(in the rows, 128 means zero)
Each path below is one point turned by a fixed rotation once a step. After each direction that follows a path, write how fast that rotation turns it, in degrees per step (0 if it stays still).
Each turn is a multiple of 5 degrees from 10 to 175, or 0.
Each row of a path follows its step; steps can be skipped.
Path 1:
step 4: [123 125 123 124 129 131 128 142 138 134 139 125 124 124 122 143 121 128
 130 144 128 134 127 120 135 115 125 130 144 125 125 133 106 131 128 130
 135 133 118 123 126 128 121 127 130 132 126 130 118 135 115 122 125 136
 128 144 122 148 132 124 129 137 131 119 117 128 144 118 142 128 117 127
 118 125 140 118 121 110 133 138]
step 10: [117 108 127 115 143 125 124 129 134 127 138 131 119 137 133 124 108 121
 130 122 134 131 135 128 129 134 122 139 143 142 122 118 135 131 131 132
 128 139 115 140 126 125 126 123 135 128 120 131 120 118 126 120 124 137
 127 134 126 134 127 124 135 128 113 119 131 137 133 137 129 129 119 111
 134 116 139 118 117 121 142 117]
step 11: [122 114 134 125 143 133 125 141 145 124 119 126 132 141 132 117 120 120
 128 127 135 137 117 123 135 122 136 126 131 139 130 127 125 121 134 140
 112 126 126 132 138 121 112 130 130 120 132 126 109 130 118 125 132 145
 123 128 115 131 132 126 137 126 108 120 127 125 134 130 135 125 119 123
 112 119 144 121 125 122 123 132]
step 19: [125 134 137 114 129 116 127 147 125 125 137 123 118 124 123 124 125 127
 138 125 139 142 120 114 126 120 137 133 132 135 127 139 112 125 128 135
 132 147 115 122 130 123 130 121 125 118 140 138 107 131 126 126 128 122
 129 139 124 133 137 136 122 134 125 124 122 128 124 137 144 114 119 117
 116 116 126 134 116 122 133 133]
step 23: [121 131 125 116 131 135 122 130 124 132 124 129 123 130 123 116 130 146
 141 127 126 139 127 114 128 119 129 133 142 134 124 126 116 140 128 127
 132 141 119 130 132 118 106 129 139 132 134 140 111 136 113 126 138 134
 116 124 114 129 126 135 124 135 131 121 139 144 135 130 134 127 122 110
 118 128 125 126 118 132 126 135]
step 28: [121 129 123 116 131 115 120 112 128 127 133 125 143 145 134 121 114 141
 128 121 137 145 130 114 134 126 130 124 124 142 119 120 119 116 133 122
 121 129 119 134 121 116 133 121 137 127 127 133 106 127 117 113 125 131
 122 122 129 138 123 127 130 123 138 131 127 134 133 130 140 139 123 116
 136 120 134 127 122 130 128 123]
step 29: [128 122 130 117 135 129 129 125 144 126 135 132 122 137 120 141 126 133
 127 124 137 140 121 119 131 123 140 135 142 134 122 123 118 129 129 127
 128 114 134 129 129 113 126 115 134 129 114 124 115 112 118 122 131 138
 138 129 114 128 120 118 139 130 134 125 119 129 147 125 149 121 113 115
 133 119 132 126 131 123 128 126]
step 32: [123 105 136 121 139 112 124 123 121 130 131 134 122 153 130 122 129 133
 129 113 138 127 140 104 136 126 129 124 132 136 129 127 126 132 129 129
 132 119 124 135 131 128 123 124 127 130 142 135 113 125 128 127 121 120
 125 127 126 141 139 120 144 130 135 143 136 134 123 134 142 131 130 119
 134 118 126 126 127 122 138 125]
[131 128 129 128 126 130 130 128 129 130 129 131 126 131 130 129 128 125
 127 125 127 130 131 128 133 132 131 128 127 131 127 130 129 125 130 130
 127 129 128 127 130 125 127 129 127 127 131 125 129 128 127 129 127 125
 129 127 127 129 131 127 130 128 128 129 128 128 129 128 128 125 130 128
 133 128 129 131 129 127 126 127]	20
[129 128 131 127 124 129 129 128 125 128 128 130 129 130 129 126 127 127
 126 129 127 131 129 126 127 130 129 129 130 130 126 128 132 129 123 127
 129 128 130 129 128 128 127 127 134 127 126 130 130 131 132 129 125 130
 128 127 129 132 128 127 128 129 125 131 126 129 128 129 127 127 127 130
 128 127 125 127 127 127 129 130]	145
[129 128 129 131 124 130 131 127 126 127 132 128 128 125 130 128 127 129
 131 132 128 126 128 131 133 128 126 129 130 125 130 128 129 130 127 125
 127 127 129 126 128 130 130 127 128 128 127 124 130 126 126 130 127 127
 128 126 126 129 127 126 132 127 128 123 127 129 130 128 128 129 129 127
 127 129 126 129 125 127 131 127]	85
[126 129 128 130 126 129 128 129 128 131 129 130 131 127 130 128 126 129
 127 126 130 127 133 128 127 130 126 124 129 130 127 126 129 126 126 128
 127 126 127 125 127 126 128 127 125 130 129 125 124 126 132 127 127 131
 129 129 127 127 128 127 130 129 129 129 129 128 127 131 125 131 126 128
 130 130 129 124 127 129 131 128]	100
Path 2:
step 3: [124 129 125 127 122 118 122 114 141 134 123 120 121 133 132 135 118 120
 136 123 127 132 134 107 126 126 125 132 119 129 140 123 126 131 141 123
 131 132 115 134 119 122 134 122 130 130 120 121 131 145 114 126 125 113
 128 128 129 118 131 119 126 117 133 126 133 137 129 140 131 118 127 136
 132 125 123 133 147 123 121 134]
step 11: [126 128 136 135 123 124 124 129 134 135 118 123 132 136 136 126 117 102
 141 123 130 133 129 122 132 124 119 122 130 127 132 131 133 129 125 133
 140 123 125 143 127 131 122 132 131 128 124 119 135 139 133 132 125 132
 113 127 131 134 127 115 130 112 136 125 141 118 126 133 124 137 137 128
 135 135 138 139 143 130 137 118]
step 15: [126 118 141 129 125 118 112 127 130 132 131 129 118 144 131 129 115 120
 130 129 131 125 124 124 121 131 116 124 124 130 142 126 127 122 137 127
 126 114 126 132 123 118 130 119 126 133 120 135 124 136 118 113 133 133
 114 125 136 122 137 114 133 128 133 121 120 127 120 147 119 119 128 121
 136 129 144 137 125 134 131 125]
step 23: [133 122 138 130 128 128 127 124 130 129 121 107 120 133 122 121 114 134
 129 124 121 135 138 125 122 126 128 118 120 119 123 131 125 131 126 142
 129 126 128 131 113 133 129 135 126 130 129 121 133 137 138 122 138 133
 106 122 129 115 123 123 132 126 143 125 129 117 123 141 109 120 135 122
 136 132 122 130 139 129 128 131]
step 30: [126 128 132 138 127 136 128 125 130 130 126 126 129 128 136 119 124 116
 137 115 117 128 139 117 121 120 120 139 134 127 127 124 131 129 135 142
 129 126 127 143 130 139 132 134 140 121 118 119 127 146 129 130 132 134
 112 117 116 134 127 114 127 128 141 131 139 120 132 127 115 127 132 130
 136 118 121 133 137 122 122 128]
step 32: [129 125 145 134 139 136 124 116 133 125 123 123 111 122 138 126 116 125
 129 126 119 136 140 129 122 136 105 134 130 139 123 120 133 127 139 134
 137 120 128 129 126 135 126 130 110 129 117 129 129 136 129 128 129 119
 122 131 133 128 126 117 130 135 125 138 127 133 122 140 129 117 120 116
 136 122 124 131 129 129 140 124]
step 33: [121 128 121 126 118 122 125 124 121 131 119 131 120 114 122 134 110 132
 124 115 126 127 139 114 116 136 135 129 121 134 137 125 137 132 132 123
 135 122 121 141 120 135 131 127 124 125 116 125 136 134 121 140 135 122
 129 130 113 130 127 116 132 128 133 126 133 132 132 126 124 119 138 138
 137 129 135 135 138 127 107 137]
step 36: [124 135 129 136 128 132 134 114 127 131 115 133 126 128 133 122 122 125
 142 115 125 128 136 121 129 138 120 136 135 124 135 135 121 137 137 130
 133 127 128 125 123 129 134 123 121 118 119 137 137 131 127 132 131 115
 118 131 137 134 126 116 145 123 136 133 134 119 122 130 110 124 125 144
 131 116 129 134 145 138 127 134]
[124 127 128 128 127 127 129 128 126 130 126 130 126 127 126 128 129 129
 128 127 129 126 131 129 125 124 128 127 126 124 129 128 128 131 129 129
 125 125 134 127 129 128 127 127 127 125 128 131 127 128 126 128 130 129
 127 129 130 128 130 131 132 126 129 127 124 127 128 129 124 129 129 128
 126 128 129 125 128 126 127 129]	135
[129 128 130 132 132 130 130 127 125 129 128 131 129 131 131 130 129 128
 127 129 128 125 126 127 129 128 130 126 124 127 126 129 128 125 126 128
 127 126 128 128 124 126 130 130 127 128 126 130 130 128 130 129 129 126
 129 129 128 127 129 126 130 130 126 130 128 127 128 128 129 128 132 129
 125 125 133 127 129 130 125 129]	40
[128 126 130 128 128 129 125 129 127 128 129 129 128 132 126 131 128 124
 130 126 127 125 129 129 127 128 130 130 126 127 128 127 126 127 129 127
 127 130 125 127 127 128 125 125 126 130 130 126 127 127 125 125 130 128
 131 125 130 130 129 128 130 128 130 129 129 131 129 128 130 131 127 128
 129 125 126 126 127 127 126 128]	115
[128 126 133 127 127 126 129 129 131 126 127 127 129 127 129 129 128 128
 124 129 127 126 131 127 128 126 131 128 128 128 125 128 131 127 130 133
 128 127 131 128 128 133 127 129 127 127 127 125 128 128 132 125 129 129
 128 129 127 125 128 129 127 128 128 131 131 126 128 124 128 130 128 126
 128 127 127 128 128 125 127 126]	155
